Each row is where one point has got to under a steady rotation. How many steps took it there?
The counts run from 0 to 163.
[  4  20 -26  -4  -7  11 -33  25 -31 -16  18 -13  31  14  17 -22 -15  -6
  13  13 -37   0  19  32   4 -41 -47   4 -28 -24  11   8  20   7  29  -7
 -24   1 -10 -28 -10  35 -17   5  -9   8  11  15   0 -21 -16  -1  14  -1
   7  18  -9 -29  54 -18  -1  21 -11  18  -8  19 -11 -12 -23   5   1 -25
   6]
40
[ 17  -8 -18 -21 -25 -21   3  27  -7  16   5  -6  -1  39   2   2   2 -13
  18  21 -20 -19   2  37  -5  -5  -2  13  -9  -8 -23 -27  27   2   5  16
   8 -10  30 -38  -4  45  15   2   6   0  11  17  38  -5  -8  26   0 -27
   2  24  17  10  17 -13  39  35  40  21 -32  36   8 -17  13   5  18 -21
 -32]
106
[-10  38 -37   9  10  -5  -7  18 -13 -33   0 -22  18   3  22 -25 -29   5
  38  23 -33  -5  -6  48 -24 -14 -32  -3   9  -9 -10   5  14  19  11  -2
  10 -15 -10 -21 -11  30 -23   5 -13   5  39 -16  22  -7 -23  -7 -11 -21
   8  12  -9 -12  56  27   9   8 -11   2 -23  13  11  12  -8  10  17 -21
   2]
72
[ -2  31 -43   1  19   6 -14   1  -4  -7 -19 -10   1  10   8 -29 -21 -23
  38  12 -17 -13   5   4 -38 -14 -20  -8  17   4  -8 -27  18  -4  -6   5
 -17 -38 -14 -29 -22  39  -5   0   6  -4  17  25  40   6  -7  29 -16  -7
   9 -20  10 -16  44   6  23  15  17  22 -16   7  29  -6   0  12   4 -11
 -24]
120
[ 11  -1 -45 -24   3  -2 -27  26  -5 -23  10 -22  36  -6 -14 -32  -5 -13
  56  23 -29  -5  10  29  -6 -26  -4  -2  17   2  14 -16  -1  31  26  -1
  23  -9 -22 -34  10  30 -14 -31  -3   5  24  -5   9  20 -20 -25  25  -9
  -7  12  -6  -5  38  25  12  20   8  23  -5 -11  32 -10  -5   6 -16 -27
 -28]
20
[ 26  -8 -42   4  -2   8 -13  26 -24  -9   9 -13  12  25  -5 -11 -17  -8
  51  24 -29 -20   5  29 -29 -15   6   4  10 -15  -8  -2  27  38   1 -16
  30 -18  -7 -26   1  10  -3 -26  20   4  25  11   6 -12 -33 -18  14 -16
   7  -2 -21 -14  30  20   3  23   9  12 -33  19  18 -25  13  23   9 -27
 -18]
156
[ 14   5 -34   4  -4 -16 -23  17 -27 -21  19 -20  41  16  -7 -27 -26   5
  30  11 -29  -3  22  29  -5 -25 -13  -3 -17 -12  11   0 -17  11   9   3
  18 -19   2 -39 -17  28 -10 -29  -4  13  29  -6   9 -27 -50 -13  -5 -14
   7   9 -11 -25  41  13 -10   9  -8  31 -13   9   3 -19  14  -2   1 -45
  11]
82
[ 19 -12 -47 -14  -3  -1 -30  26  -9  14  10   8  13  31 -26 -26   9   8
  28   0 -27 -18  36   8  -6 -35  -1  14 -15   7  22 -18 -15   6  34  15
   9 -10 -11 -44 -36  22   1   1  39  -5  -5  31  18  25 -20  12  -1  -4
   9  -8   9 -15  20 -28  16  42  -3  18   2   5   4 -14  -3   5 -14 -33
 -10]
142
[  2  25 -28  -4   5  -6 -13 -14   2 -32   2  -2  14  45  -9 -24  -5 -31
  10  23 -39 -21   0   8 -22 -27 -54 -18  -6   5 -13   2   8   0  39  -2
 -11  -6  -9 -27 -19  19  -3   1  -7  17  -1   5  33 -31  -8  23  -9 -13
  10   0  22 -27  35 -15  24   8   5  30   0  41  26 -11 -12   7  20 -12
 -14]
88
[ -1   7 -30 -19 -10   5 -19  11 -23 -25   6 -19  27  32   1 -26   0  12
  -2  12 -28  10  26  24   8 -39 -37   0 -39 -22  23  -9  -5  -5  33 -17
 -29  -5  -2 -36  -6  45 -11   8 -29  11 -12  20  -3  -1  -2   5  12 -23
   3  24  14 -12  55 -14  -3  31  -8  27  -3   6   2 -14 -15   6  -4 -14
  10]
39
[ 14   3 -28  10   8  16  -3   6  13  19  -4 -12   2  32   4 -12 -26 -19
  18  18 -26 -14  13  16 -27   2   1 -14   3 -13   8  -7  27   0 -17 -12
   3 -26  12 -57 -11  26  -4 -28  -1  21  14  12  25 -33 -37  27  -2 -17
  -1   0  15 -22  46   1  31  38  32   9  -7  14  15  -9  21  30  22   3
 -17]
108
[  7 -15 -40   5 -14   9 -50  31  -5  14  24 -12  32  10 -10 -15 -12   6
  21  11 -54 -14  22  40 -16 -12 -29   6 -19  10  28   4   2  14  31 -13
  -1   2  -6 -35  -7  16  -9  -6  -5  10  29  -4  -9 -12 -24  -3  22   0
  -4   3 -14 -19  50  17   6  21  -7  31  16  17 -11  -2 -23   6 -14 -21
   6]
51
[ 22 -11 -22 -15  -9 -22 -17  41 -23   8   8 -20  10   3   9 -24  10 -23
  53  26 -33  -3   8  57  11  -9   7  33   4   4   4 -21  -6  12  15  12
  20  -7  -2 -51 -14  21  13   7 -14   4   8   4  12   2 -13   3  20 -20
  -6   7   9  12  10   4  29  41   8 -11 -10   7  12 -25  -2 -13   7 -17
 -24]
32
[ -1  -4 -45   7 -10 -29  -6  -2 -10  -1   9  -8   3  45   5 -31  26  15
  46  20 -15   1  17  35  -8  -9   1  17   4   8 -11 -25   2  36  29   0
  12 -16 -11 -17 -20  16 -13   8   7  21  18  -4  23   9  16  13  13 -29
  17   0  -1  20  26  13  22   9   2  -2 -13  35  21 -18 -18  17  28 -22
 -33]
147
[  3 -17 -35  -5   3 -21   4   3 -18  14  16 -15   8  29   4   0  20   2
  52  19 -28  -4  26  30   1   9   1  31  10  -8  -8 -41  16   0  10  -3
 -10  -1 -11 -42   1  27  12  25   4  17  20  14  20   0   7  19  -3 -29
 -13  14   9  21  37 -15  50  25   6  14  -9  30 -19  -9 -13   1  10 -38
 -26]
116
[ -7  -6 -32   0 -10 -22  -1  45 -31  26  13  -3  -1  13  20 -19  14   6
  28  25 -37  -9   3  44   3  16  -1  21  -7   3   2 -25   9  11   3  12
 -21 -18  -7 -49 -22  28  -6  38 -20   5  32   1  14  -2  18  23  14 -25
  24  25 -21 -10  14 -11  41  24  11  -9  -2  19   7 -23  -6  -4  10   2
 -21]
43
[  4  20 -32  -5   5   4 -21  -2  -9  -6  -6  -1  14  20  10  -7 -23 -18
  23   9 -22 -13   5   6 -33  -6 -22 -17  14   0 -10 -22  19  -7 -13  -2
 -29 -40 -18 -22 -27  39 -11  -9  -4  19  20  29  39 -20 -13  27 -18  -3
   2   0   7 -25  47   7  30   8  33  39  -3  14  26 -15   7  24  -1 -17
 -19]
119
[ 13 -11 -32   3 -17 -27  15  36 -12  17  10   4  17  40 -13 -15  -7   0
  22  23 -36 -31  14  25 -18  -8 -12  -3 -22  15   1 -18  -3   7   0  22
  31 -14  -1 -44   0  32   2 -15  11  -6  17 -10  29  12  -7  11  14 -17
  10   6   1   4   3 -13  24  39  17  12 -24  12  19 -14   9 -15  29 -23
 -54]
95
[ 10  -5  -7 -23 -16  -2  -3  12  -6  -7  -1  11  -3  29   9   0  -5  -7
   3   2 -46 -12  -1  32 -30   0 -33   4  -1 -13 -11  12   0 -15  20 -30
  11 -38  -9 -47 -26  40  -5  -1  -6  15  19  -7  23 -28 -11   8 -11 -14
  -2  28  13 -26  17 -16  37  26  12  45   1  14   9 -10  24   3  18  -2
   1]
76
[ -1  30 -34   6  14 -14  -3  13 -13 -13  -7 -13  15   1  26 -32 -12   2
  50  28 -47 -14  -2  50 -18  -7 -31  23  19   6 -22  -7   9  24  25   4
  23 -19  -9 -22 -17  20  -5  14   3   5  32 -24  24  -2  -8   4 -14 -34
  -1   4  -6   4  38  19  19   9 -15  -2 -14  31   8   7  -6  -9  26 -18
   1]
73
[  9   0 -42  -9  12  11  -1 -17  -4 -17   2  -2   4   0  12 -25  10 -32
  31  18 -43  -2   2  19  -4  -7 -29   6  17  12  -4 -31 -12   4  47 -23
 -33 -18 -29 -19 -36  30   0  17  -8   8   7   7  41  -5   8  20   3 -16
  -1 -10   0  -4  33 -12  40   6   6  27  16  11  15 -24 -23   8  -2  -3
 -14]
26
[  1  -1 -28  13  -5 -12  10  -3   2   2  -4 -10  20  55 -25 -16  -8  13
   3  35 -20 -10  16  10 -11   1  -7 -28 -16 -14  23 -16   8   7   4 -19
  20 -19   5 -61  17  24 -22 -25 -22  31   6 -10   1 -19 -18   5   5 -31
   3   7  17  13  37   4  18  41   7   8 -12  26  15  -6  10  15  34   6
 -19]
97
[  7  15 -39   3 -24 -13 -18  25 -17   1   8  15 -11  46   8 -25  11  -1
  23  -5 -32 -20   3  50 -31  10 -16   2 -11  19 -31  -9   7  -9  24   0
   9 -33 -19 -34 -23  12  13  16   3   7   8   6  19   7  17  20  -2 -22
  12  -9  16   0  -4  -7  21  27  16   2 -20  26  20 -25  -2  17  29 -15
 -38]
137
[ 16 -15 -41 -28 -13   1 -28  45 -17 -20   7   0   0  41  -8 -11   2   4
   9  -9 -30  -6   1  47 -14 -22   6   2 -14 -16   1  -6   8  11  30   3
   4  -1  19 -40  -1  30  13   7   4  10  34  23   6  12  -7 -16   6 -13
  24  30   9 -22  19  -4  -1  39  28  23 -24   5  18 -12  17  27 -28  -8
 -12]
154
[ 11  14 -27 -18   3   0 -20  48 -19 -14   7 -25  19  -9   7 -27   1 -30
  54  41 -32 -17   1  38   4 -12  -7  28  11 -15  -2  -6  20  22   6   5
  15  -4 -12 -53  -4  19   3   6 -10 -12  22  10   8  -5 -17  -7  23 -16
  -4  -6   1  -5  37  11  16  35  -6  -9  -8  10  22 -23   2  -9  -3 -15
 -15]
31
[ 13 -18 -60   7  28   1  13   1 -20   5 -10 -14   1  38 -16 -21   2  10
  31  18 -19   4  18   6 -12 -35   9  -8   4 -11  23 -29 -12  19  18  -8
  -1  -9   7 -25 -29  22 -13   9  23  15   5  35  23  23   1   3  -4 -34
  16 -21  -5  14  33  -3  24  46   8 -11 -20  16  25 -16  -4  20  11 -11
 -19]
6
[  2  20 -45  -6  16  -9 -10  -4 -29 -17  -4 -10  14  36  -7 -28  -5  -4
  41   1  -4  -3  25   2 -16 -35 -20  14  -2  -6   4 -29   1   5  11  12
  -7 -27 -21 -21 -30  28 -11   7  25  -8  -8  43  37  22  -6  13 -15 -17
   9 -18   8  -5  36  -2  13  24 -15  17 -11  15  13 -12 -17   0   2 -49
 -18]
131
[ -1   3 -46  17  14  13   0  -5  -1   2 -12  -5  18  12 -14 -35 -12 -22
  30  23 -41 -13  12   2 -31 -11 -42 -14   2  17  26 -14 -15  11  14 -35
   1 -29 -43 -38 -21  11 -16 -12 -11  -1  -4  -5  11  -1   3   9  15 -14
   4 -35  -6  10  36   8  18  29   0  16  11   1  38 -28 -18  -5  24  -4
 -35]
36
[  3   0 -39  -4  -6   7 -28  42   7  -2  -9   0  14   7   5 -19  -9  -5
  34  20 -46 -24 -17  57 -34   2 -29   5   5  27  -9  -8  10  28  43  -7
  23 -12   4 -34  -2  15   1   1  -4  -5  37 -15  -6  -9 -13   0  13 -15
   2  -4   5   6  41  31   5  18   2  26   0  13  19   5   2   7 -17  -9
  -6]
62
[ 11  21 -28  -5   3  30  -2  -9  13  -5  -1   8  -4  47   9 -27   3   6
   7   4 -38  -5  16  19 -30 -18 -21  -2   4 -23   1   7  20   5  32 -42
 -14 -34  -5 -25 -26  29 -15  -4   6  18   1  11  23 -18 -17  14  -2  -5
  21  -1  -7 -40  49 -23  22  23   5  15  -4  12  21  -6  -1  38  32   0
  -7]
150
[ 10  13 -30   6  18  17   1  30  14  27 -21  -6   5  24   5 -37 -16  -6
  13  12 -40  -6  10  23 -13 -40 -21   6 -21   1  25   0  -2  10  19  -7
  11 -16   9 -50 -23  26  -1  11   0  -9 -12  16  10  21  -3  13   4 -30
   2 -23  22  21  37 -13  19  66  -5 -17  -5   7  14   4 -11   4  17  15
 -11]
48
[ 10  24 -15 -19  -2  -4 -34  22  11 -15  -6  -9  16  26   5 -48   0  11
  19  -8 -16   3  15  59 -14 -19  -2  24 -15 -13 -13 -15  14 -14  18  -2
  14 -27  16 -52   7  42  -3 -10 -14   5   4   5   4  -5 -25   0  -2 -12
 -16  20  28  -7  32  11   6  37   3  18  -8  -6   1   0  25  15  -5 -12
  10]
123
[ -5   2 -52  12   4  11   5  -4  -5   4   4  10  20  31   2 -25 -24  16
   4 -17 -50   7  29  27 -14 -21 -17 -11 -31   1  23 -29   4  -5  26   6
 -23   9   7 -23 -11  49   0  14   2   5  10   0  36   6  -6  18 -25 -21
  27  12  -7 -20  44 -38   6  28   9  20 -10   4 -21  -3 -18   5  -9 -15
 -18]
101
[ -3  22 -39  -1  -2   9 -22  37 -33  -1  29 -11  18   1  18 -15 -14 -16
  38  25 -42 -17  10  24 -13 -17 -36  22 -10  -6   4   1  29  10  15   6
 -12   6 -21 -22 -21  17  -9   9   3  -5  10  12   8  -9 -15   5  12  -9
   6   6 -28 -35  47 -13  12  12 -15   7  -8  29  -2 -13 -27  -3  11 -28
 -10]
41
[ 13   9 -36   4  11  19  -2   9   1  -5  -9   3  -8  56 -10 -35   6   5
   0   4 -17 -17  10  23 -33   2  -7   1 -10 -21  -6 -16  16 -10   9 -41
   4 -40 -12 -57 -13  13   2   4  -4   3   0   0   1 -19 -10   5  -3 -40
  11 -13  17 -10  30  -5   1  41   1  19  -8  15  33 -20  26  26  18   5
   7]
139
[ 10  -7 -10 -16 -13 -17   3   9   0   2  -1   9   2  28  22 -11   5   8
  12  -7 -48  -1  -1  51  -5  10 -25  23  -2  -2 -18   0  -7  -9  31 -23
   7 -35   4 -47 -24  49   7  14 -12  17  20 -13  29 -16  -1  18  -9 -32
   0  27  24   3  11 -20  46  22   4  23   1  16  -1  -7  12  -5  32   2
  10]
75
[ 10  12 -36   3  -4  -1   1  11 -19   4  -9  11 -17  64   0 -24   1   7
   9 -12 -21 -16   5  42 -31  10  -5   4 -19  -3 -17 -10  10 -14  15 -25
  11 -40 -10 -43 -13  13   3  13  -6  10   6   5   5  -7  12   8  -9 -30
  13  -8  11  -2   5 -10  10  45  12  -2 -17  20  25 -30  16  21  35   6
 -21]
138
[  7  17 -46  -7   9  17 -12 -10   5 -26  -6  -9  18  16   0 -20 -15 -12
  35  12 -39  -5  18  16 -29 -41 -29 -21  18   6  10  -4  11  15  52 -14
  -1   1 -23  -7  -4  23 -19  -2  17  13   8  24  33  24  -5  -2  -1  -8
   9 -11   0  -7  47  -2  25  25  11   9 -15   0  15   9 -26  15   0  -9
 -46]
162
[  9  16 -44  19   4 -27  15   5 -20   5  20   1  20  15  -1 -20 -11  10
  53  27 -45 -12  20  24 -12  -1 -11  12  -2   9  11  -9 -17   8  11   9
  28 -20 -25 -33 -16  27 -20   0  10   4  24 -26  38  14 -10   0  -6 -27
   3   6 -11  -3  18  -5  38  15 -18   1  -4   9  -3  -1 -10 -20  42 -26
 -27]
84
[ 10  -8 -32   5 -10 -28  25  21 -11   7  -4   3  13  50 -16  -7  -8  14
  11  27 -25 -16  17  17 -11  -2  -7 -24 -22 -12  15  -9  -1  -2  -4  -5
  25 -13  -1 -58  10  26 -10  -7  -9  12   8 -11  17   2  -7   9   7 -31
   8  16  11  17   9 -14  27  49  20   6 -25  19  21 -10   8  -1  46 -10
 -41]
96
[  0  -4 -42  17  13   5  -8 -31   4   7   3 -11  23  35 -17 -28   4 -10
  16  25 -36 -15  27  19  -8 -27 -16 -14  -9  17  13 -32 -10   7  39   9
  -9   8   8 -28 -20  15   0 -19   3  17   3  -1  27 -19 -24  24  -8 -26
  -5 -21  17   8  53  -5  27  17  -1  15   6  26   4   0 -25  15  10 -23
 -15]
99
